which system made each run:
run 1, B (9 x 20):
[[ 18   1  -4  -4  -5   9 -13  14   0 -11 -25 -13  -7  31   9   0  -2 -10
   20   0]
 [-14  14  30 -11  13   8 -12  -8  -5 -19   6   7   5  -7  18 -16  12  16
   -1  -5]
 [ -1  -5  -4   9   4   5  10  -8  -2   4  -7  10   7 -30 -38   0  -7   1
  -18  13]
 [ 13  -8 -11   1 -16  -8   4   2  13   3  23  -3 -10  22 -17  10 -16   2
   24  -3]
 [-13  13  -8  11   1  -7   1  -3 -19   2  14  -5  14  15  33 -14  10  -7
    1 -22]
 [ -2  14   0 -10  19  12   4  14   1  -3 -36  -4   6 -13  -5  -6   3 -25
   -5   9]
 [  7 -11  17 -11  13   4 -16  -2  23  -6   2   8  -2  -4  -7   9 -15  29
   22  11]
 [  6 -14  -2  21 -17  -7   8 -16 -16   0  21 -10  18 -10  -3  -7  13  20
  -11  -6]
 [ -1   5 -10 -11 -11  -3  24  13  -2   1  10 -10  -7   2  -9   9   3 -41
   -7   1]]
run 2, C (9 x 20):
[[  0 -18   3  -8  -6 -15  -9 -10  14  10  22  13 -26  -3   0  23 -14  10
   -3  11]
 [  7 -21 -18  14 -24   7 -15  -3 -21   8  -7   4  -2  13   0  16 -10  11
  -17  -6]
 [ -8  13   4 -19 -23  22  -2  15 -11 -13  -2   8 -13  18  -6   4   8  -4
  -14 -16]
 [-33  13   4  11  16   5  -3  -7   7 -11   3  29 -14   9  -3  -4   8  10
   -7   2]
 [  5   2  -7  37  -3  -1   6 -15  -5 -15  -1  -1   1  14 -22 -20  11   8
    9   6]
 [  9  22   9  -5 -13 -16  11 -12 -17  -4  19  -7  -5  -6  -8 -27   4 -18
   -1 -10]
 [-12  14 -10   1  18 -11   7  -5  -5  22 -11  13   6 -29  -8 -11 -10 -15
  -14  -1]
 [ 12   9 -19   3   9   1   9  17  17  21 -21  -8  12   2 -13 -12  -6   5
   22  -9]
 [  8   8  10 -14   4 -16   0   6  16  12   1 -18  -2   1  34 -13  18  11
   13 -10]]
run 3, T (9 x 20):
[[  0 -12  -1 -11  19  -6   1  12  34  10   3  -2  -4  -2   5  20 -11   5
   23  12]
 [ 11 -19   1  10  -2  -5 -16  -4  -2  -1   7 -16  14  14  34   4   2  22
   16  -4]
 [ 15 -10  20 -24  -7  17 -19   5 -12 -23 -12 -11  -1   3   9  13  -7 -12
   -1   7]
 [-12   1   0 -11  16  14 -19   7  10  -3  -2  25  -2  10  -6  16 -29   7
   16  -1]
 [  3  -6 -16  25  -5  17  -9   1 -13  -8  -6  -3  26  21  -4  -4  -6  16
   14 -14]
 [ -1  15  11  -8  -4  18   7   6 -17 -31   6  -8  11  12  -9  -8   3 -27
    7  -5]
 [-21  16  -5   5  29  -2  -2  -7  -4  -1   5  22   8  -6  -7  -6 -24 -21
    7   0]
 [ 15   2 -26  23   3  -9  11   1  -3  16  -9 -13  22  -1 -14 -15 -10  -8
   16  -5]
 [  8  18  11 -20   0  -7  18   9   3  -1  15 -22  12  -7   6 -17  10 -15
   14 -13]]
run 4, R (9 x 20):
[[-16  14   7  11   0 -12  11 -12 -11  -9  10  -2 -11   1  19 -16  28 -15
  -18   1]
 [ 14  13  -4  14   2 -15  -2 -17  -7   5 -21   6 -16  -9 -21 -25  -6 -10
   -5  10]
 [ 15   7  -2 -17  -8 -15  -8  -2   9  23  11  10 -11  -2 -11  -5 -28  16
   16 -14]
 [ -8  -5  -6 -18  -4   1  11  15   3  26  12  -7  21 -21  11  10   1  11
  -11 -18]
 [-14  -3  -3   1  10   4  25  17  26   1 -10  -8  -3  -7  -5   9  28  -7
   -9  16]
 [ -6  -2   5  14   7 -19  -6 -14  11  -4   0   5 -31  14  21  -2  17   0
   -1  17]
 [ 24 -10   1   8 -22 -13 -17 -20 -22   8 -11  -3 -11  -6   2 -11  -4  10
  -16   1]
 [ 13  -2   5 -29 -19  10  -5   9   0   7  -4   9 -10 -13 -29  11 -22   4
   -8  -4]
 [-31  -2 -13 -10   5  11   1  15   8  14  11  20   1   3   6  24  -6   6
  -11 -13]]
run 5, L (9 x 20):
[[  8  -8  24   2   5 -10  -1 -22   5 -14  10   1  -9 -24 -13  -6   4   7
   -5  23]
 [  8 -15  -8 -10 -11   4  21  12  11   3  17 -11   6  -9 -26  22  -8 -14
    3   6]
 [-16  -3 -25   5  -4  -4   5   9  -7  18  18  -1  13  16  24  13  -4  -6
   -1 -23]
 [ -2   8  -2   7   8   6 -17  -3 -25  -2 -32  -1  11   0  24 -16   4  -4
  -12  -7]
 [  9  12  27 -22  12   8 -14   2  15 -16 -19   4 -15  -1  -4 -10   0   9
   14  10]
 [ -1 -17  11   7   0  -7   2 -16  16  -9  30   9  -9  -5 -16  13  -4  20
    6  15]
 [  7 -16 -20  16 -19   1  19   1 -14   0  15 -15  16   1 -18  10  -2 -19
   -6   0]
 [-13  21 -16 -11   0   1   4  17 -11  11  -1   1   4  15  17  -3  -7 -26
    0 -23]
 [ -8  11   3   3  21   0 -25  -8  -5  10 -25  18   1  -7  16 -14  -8  18
   -3  -5]]
run 6, V (9 x 20):
[[ -3   3  -7   3  -5  -2 -21 -10 -11  17 -15  27 -15  -3  -7  -3 -17  18
  -18  -8]
 [  0   3 -11   1 -20  16  16  14  11   7   0   4   2   6 -35   0   8  22
   -3 -12]
 [-29  15  -3   1   8  -2  25   3   4   1  33   4  12  -3   1  -3  10  -9
   -1 -13]
 [ -6  12 -13  28  20 -19   9 -11  -1   4 -15  -2  -4  -1   7 -21  12 -21
    0  12]
 [ 31   9  14 -11 -14 -20  -1  -8   6   2  -3 -13 -26   0  -5 -21   7   1
   10   5]
 [  2  -3   8 -25 -11  -9  -8  -2  -5  24   5   3  -2 -26  14   2  -2  19
  -22 -13]
 [ -7 -16 -17   4   1   8  13  19  20  18 -16  -5   3  -5  -1  21  14  10
  -13   7]
 [-12  -5   2   4  -1  -2  13   6  17 -13  25 -11  -5  24  19  11  22  -1
   12   3]
 [-10   2   8  12   5  -3 -13 -14 -25 -17  -5   0  -4   8  31  -9  12 -14
  -15   4]]
run 7, B (9 x 20):
[[  3  -6   5 -23 -26   3  19  11  -1   3  12 -12  -8 -12  -7  14  16  -9
  -24  -1]
 [-25 -11 -13  -1   6   1  -5   5   6   6   9  19 -15  12  14  31 -10 -11
  -10   4]
 [  8  -8  -8  22  -5   3 -22  -8 -17  -8 -30   1 -11  22  14  -3   3   2
   -7   6]
 [  7  19  28 -20 -11   4  -4  -5  -4 -18  -3   4 -24   0  -7 -18  13   0
   -7   1]
 [-21  10  -2  -2   7  -4   1  -9   4  13  14  32  -9 -16 -22  -2 -14  13
  -12  -5]
 [ 10  -2 -31  24 -14  -3   7   4   5  17 -10   1  -3  19 -23  -5  -3  10
    6  -8]
 [ -4  21   2  -1  -1  -6  13  10  13  -5   7 -13  -6  25  17 -17  23  -4
   18 -12]
 [-19  14   4   3  34  -9   6  -3  10   9 -13   6   8 -24  12 -15   9  -5
   -5   7]
 [ 27 -15  -1  -1   5 -10  -3  -1  20  16 -19 -10  -2 -18 -15   2  -9  14
   11  16]]
run 8, L (9 x 20):
[[ 13  -8   0  14   4  -2  -1   2  16  -1  -5 -19  13  14  13 -10  15  30
   25  -2]
 [ -4   4  18   4   6 -10  14 -12  -4 -21  16 -13  -2  -7  13 -10  25 -22
   -6  15]
 [ -2 -10  -6 -13  14  -1   2   8   9   7  -9   5  -7 -16  -6  23 -20 -29
   -5  17]
 [ 14 -16 -10  -8 -11  -6 -16   5   2  20   7  -6   5  12  22  14 -18  18
   14 -14]
 [ -2   1  16  -2 -11  10  -7  -9 -28 -17   7  -7  17  -5  18 -11  16   8
  -16 -13]
 [-15   7  12 -11  13  28  -1  11   4 -25 -16  12  -1   2 -17   8  -1 -14
   -3  11]
 [  0 -10 -10  17   6  -5 -11  -5  16  -3   9  12 -14  26  -5  11 -18  11
   24   7]
 [ 18  -1  -3  19 -18 -16   1 -23 -27  -4  15 -10   4   0  -4 -18  -4  -7
   -1  -5]
 [ -5  24   4 -25   1   7  12  12  -7   3   0   5   7 -17 -18 -10 -10 -22
   -5 -13]]
run 9, T (9 x 20):
[[ -7  17 -15  -3 -14   7   7  11  -1   8  15  11   3  21 -19  -5 -11   5
   12 -28]
 [-18  17  -5  10   4  11   8   1 -24  -4  -6   0  24  -3   7 -19  13  -5
  -16 -18]
 [ -6  12  -3   7  19   2  21   4   8  -8 -16  -1   0 -14 -22  -9   8 -30
   -3  18]
 [ -1   7  -7  16  14 -29  14 -13  20  13  21   0  -4  -2  -2 -15  -1   0
   21   4]
 [ 22  -9   1  -1 -12 -22   3 -12 -15  15   8 -23  11 -19  16 -10   3  -2
   -7  -3]
 [  5  -3   9 -38  -1  -3   6  17  13  15  -4  -7  -8 -21   6  16  -3 -10
   -9   3]
 [-12 -11  -6  -1  18   0  -8   9  25  19  -9   6   3   0  22  12   4  29
    4   0]
 [ 15 -21   8  13  -8   9  -8  -1   1 -19 -14 -20   3  13  14   4  22  17
    4  13]
 [  0  -4  25 -18  -4   7 -15  -7   0 -29  15   9 -21  11   1  13  -9  -5
    5  11]]
run 10, V (9 x 20):
[[  2  -1   9   1 -19  -7  -2 -13 -21  -6  -3  -1 -20  -6  10  -5  19 -10
  -34   6]
 [ -1  -5  -7  -9 -20  -6   0   2   3  13  -6  14 -37   0 -12  15   1  -5
  -27   6]
 [-16   0 -14   4 -18  -4   3   4   8  15  15  15 -20  20   2   8   9  22
  -11 -16]
 [-23  14  -9  13 -10   9  15   7  -7  -3   0   3  -1  15   3 -10  31   3
  -18 -15]
 [-16  20   8   4   3  -6  16  -5   5 -13   3   8 -24   0 -10 -13  23 -19
  -15  10]
 [  1   5   1  13  -8 -27   1 -23  -1  10  10  12 -30  -6  -5 -14   6   4
  -15   7]
 [ 12   1 -13   0 -31 -13   9   0  -8  24  -2  -4 -14  -3  -6  -8  12  10
  -22 -13]
 [-14  12  -8 -19 -11  -3  19  20  13  22   5   1 -13   0   6   5  17  -2
  -17 -13]
 [-25   7  -3  12  13 -10  10   1  20   9  -1   6 -15   6  20  -3  29  10
   -8   4]]
run 11, R (9 x 20):
[[ -5  18  -8  25  -4   1   5  -9  -1  -1 -10  15 -10  10 -28 -25  10  14
   -3  -4]
 [  2  19   9  -8 -14 -16   5 -13  -2   5  32   9 -11  -1 -13 -20  -5  10
    4 -18]
 [ -7  13 -12  -7   2 -12  18   0  -8  26  11   2  13 -28  -9  -9  -7 -13
  -13 -14]
 [ -3  12 -16  -3  10 -12  22  17  31  23  -7  -4  -8  -2 -11  -3   5  -8
   11   2]
 [ -1   4   6  -4   8 -24   1  -1  21  19   5  -7 -14  -2  34  -8  18  13
    5  -1]
 [ 17 -14   7   4  -3 -14   0 -12   2  12 -15 -12  -3 -30   3  -6  15  13
  -19  16]
 [ 13 -19   4 -11  -9  -7  -4  -3  17   6   2   6 -28  -9 -18  22 -12   3
   -6  20]
 [ -8 -18 -12  -7 -15  -3 -10   4  -5  18   5   8 -13   9  21  29  -7   2
  -21  -6]
 [ -3  -2  -8  -3 -20  20   2  17  -6   0 -27  -2  -7   8  -1   8  21   6
  -26  -5]]
run 12, C (9 x 20):
[[-16  27 -11   0   0  -4  -7   2   0   9  -1  21 -18  26   5 -13  -6   3
    6 -21]
 [ -3  12   2  20   5   3  -3  -7  -5  -5 -29   1  -4   2   4 -27  26  15
  -10   2]
 [  9  13  13  -3  -6 -10  22  -4  17  -3  10  -6 -13 -11 -30 -19  17   3
    4   7]
 [ -2   3 -14  11   1 -33   9 -15   3  29  21   5  -7 -12   1  -9  -7  -1
   -4  -4]
 [ 16   0 -25   5 -11  -6   6  10  -9  24 -30 -13   1  -3   0  -4   1 -14
  -12  -5]
 [  5  18   6 -33   0  -1  -2  20  21  14 -17   1 -21   3   5  -4   2   2
    5  -7]
 [ -5  -9   2   8  10 -11  -9  -6  23  15  -9   8 -12  -4  15   1  12  36
   -3   8]
 [ 20 -20  -3  10 -29  -4  10  -2   5   0   3 -18 -11   7 -10   6  22  14
   -7   8]
 [ -5   1   0 -16 -22 -14   5  -3  -5   8  23   8 -32   4   4  12  -1 -15
  -20  -3]]

runs to name:
run 13 (2 x 20):
[[  1  -6  -7   1  15   1 -16  10  24  13 -30   4 -12  11  13   8  -2  19
   11   8]
 [ 21 -14  15  -4 -19   0 -10  -1  10  -8  -2 -14 -12  11   7  -1  19  31
    6   4]]
  C
run 14 (2 x 20):
[[  7   2  -3   6 -30  16  -2   4 -13  -7  -4  -3   1  20 -11  -8  14  24
   -8 -19]
 [-17  20  22 -20  -5  15   4  -2 -10 -20  15  16  -4  -9 -16  -7   3  -4
  -14  -8]]
  R
run 15 (2 x 20):
[[  3   4  12   0   8   0   9   8  21 -21   3 -18  -5  22  11  -4  21  -6
   25  11]
 [  0  -2  24  -3   6  -8 -19 -21 -20 -16   7   0   1 -10  28  -9   1   0
   -8   5]]
  V
run 16 (2 x 20):
[[ 11 -21   1  22  18  -3   0 -10   4 -16 -10 -14   9  -5   1   5   2 -13
   10  30]
 [ 18  -4   5 -18  -4 -13   1   2   2  -2  19 -18  -4   6  12   9 -15 -29
   19   4]]
  L
run 17 (2 x 20):
[[ -7   3   6  18 -11   6   5 -13   1 -19   8  14 -20  10 -29  -7  14  13
   -8   9]
 [ -7  18  -8  16  -3 -20  12 -16   0   2  19  14 -21  10 -18 -16  -4 -15
    2   0]]
  B
run 18 (2 x 20):
[[ 22 -13  -7 -10 -13 -12 -18  -8 -12  25  -2   1  -1 -11   2   7 -29  10
   -2  -8]
 [  5   6  14 -20 -19  16  -1   7 -13  -3  10  -7  19  -6   1  -8   8  23
   -5 -25]]
  L
run 19 (2 x 20):
[[-20  18 -18  17   9   8   9  13   8  -2 -19   5  -8  27   5  -8  19  -8
    1  -5]
 [  5  11   0  15  10 -23 -11 -16   6   7 -18   8 -29   5   7 -19   4  -2
    1  13]]
  L
run 20 (2 x 20):
[[-25  -2  -3  13   6  -3   6 -12 -16  -5  35   7  20  -2  14   2   0  -4
   -7 -11]
 [  6  -5 -20   8  -2  -4   7   5 -15   5 -21 -10  -2   0   0   7  -4 -41
  -13  10]]
  T
run 21 (2 x 20):
[[ -7  -9 -11  11  -2   0   6   1  11  -3  35   3  10  20  -7  13 -12   9
   24  -8]
 [ -1   4  -1  -2  -8   0  14   5 -20  -7  12 -23  19   4  24  -4  17 -25
   -6 -11]]
  R
run 22 (2 x 20):
[[-13   1  -8  -3  -7  -1  17  14  -1   0  -2 -11 -11   9  19  12  24 -30
  -19   3]
 [ -6  14   2   4  18 -16 -11  -7  12   8 -22  13 -29   6  17 -12   5  -5
    1  11]]
  T
run 23 (2 x 20):
[[-15  12  -5  10  33   0  -6  -6   2   5 -26  19   6 -16  -6 -12 -12  -7
   -2   8]
 [ 19  -3 -10  19   0  -8  18  -1  16   3   0 -16  10  -1 -26 -14   3   8
   23   6]]
  T
run 24 (2 x 20):
[[-16  16  -4   4  -4  14   2   2  -2 -17  15  22  -9  24 -26  -2  -9  -3
    8  -9]
 [-15  19  -3  26   9  -2  -6 -17 -20 -12   4  12   6  14   8 -26   5   1
    2 -10]]
  C
run 25 (2 x 20):
[[ 11 -20  -8  10  -6 -10   0 -10  10  20   6   6   1 -19 -22   7 -10  29
   -4   7]
 [  3 -10 -19   0 -20   0  20  15  -2  13  20 -20  21   7   3  10   6  -2
    2 -18]]
  V
run 26 (2 x 20):
[[  0  18   2 -16  -7   8  -5   8  -6 -14  13   5  -7  27  -6  -2 -18 -18
   21 -15]
 [-16  18  -4   0  18   9  -5   4 -16   4  -7   4  30  -3  18 -15  -7  -2
    3 -22]]
  R
run 27 (2 x 20):
[[ -5  -6  -4  -5   8   9  12  15   4  -8  20 -17  31   7  12  12  -2 -11
   21  -8]
 [ -6 -13   2   9  22  10  -3   1 -11 -16  -5 -13  31  -7  20   8  -3 -17
    5  10]]
  B
run 28 (2 x 20):
[[  0  -8  -1   7 -11 -13  16 -11  -2   5  43 -10  17  -8  -3  -1   1  10
    5 -10]
 [  0   3 -21   6   5  -8  11   8 -14  15 -14 -15  14  -5  16  -3   1 -33
   -8  -5]]
  V
run 29 (2 x 20):
[[ -6   8  20   3  -3   7  -9 -21 -29 -27  12   9   4  -6  -4 -13   0  -4
  -11  -1]
 [ -2   5  -1  -7   8  20   1   8   5 -12  -8  14   4  -1 -39   6 -23 -12
   10   7]]
  L
run 30 (2 x 20):
[[-15 -19  -6   3   4  15  16  16  10  -7  16 -12  23   3   9  25  12   0
    1   2]
 [ -9  -9 -12  16   8   3  -6   2 -12 -11  -8  -7   5  23  32  11   5 -24
    2   5]]
  L
run 31 (2 x 20):
[[  4  20   2   1   6  -2  21   2  11  -2 -15   0  -7 -14 -34 -21  10 -13
   -1   8]
 [  4   6   7  -5   2 -30  10 -16  14  19  28   1  -9 -18  -4 -13  -3   9
    7  -1]]
  V
run 32 (2 x 20):
[[ 14  -8  -4  16  16 -24  -7 -16  -4   2   1 -13   4   0  21  -6 -13 -19
   18  13]
 [ 20   1  16 -26   2 -10  -6  -6 -10   3   8 -13  11 -25   9  -4 -17 -16
    6   0]]
  L
run 33 (2 x 20):
[[  2   2  -2  -1  -1  -7  -5 -13 -13   7 -15  16 -18 -21 -19  -1 -14 -16
  -26  13]
 [ 10  -4 -17   0 -18 -11   3   3  17  24   8   8 -19   8 -25   6 -13  17
    6  -6]]
  V
run 34 (2 x 20):
[[  4  10  29 -34  -8   6   5   8  16  -9   2  -3 -17 -11  -7  -4  16   9
   -4   1]
 [-23 -16   2  11  15   0  -7 -12   7   6  10  22   2 -15   3  15  -2  25
  -14   9]]
  T
run 35 (2 x 20):
[[-19   8  11   0   6  17   0   3  17 -11 -10  21 -15   2 -18  -1  15  22
   -9   6]
 [ -5  -1  -6  29  -9  -9   9 -14   8  -6  25   6  -7  18 -15 -11  12  19
    9  -1]]
  C
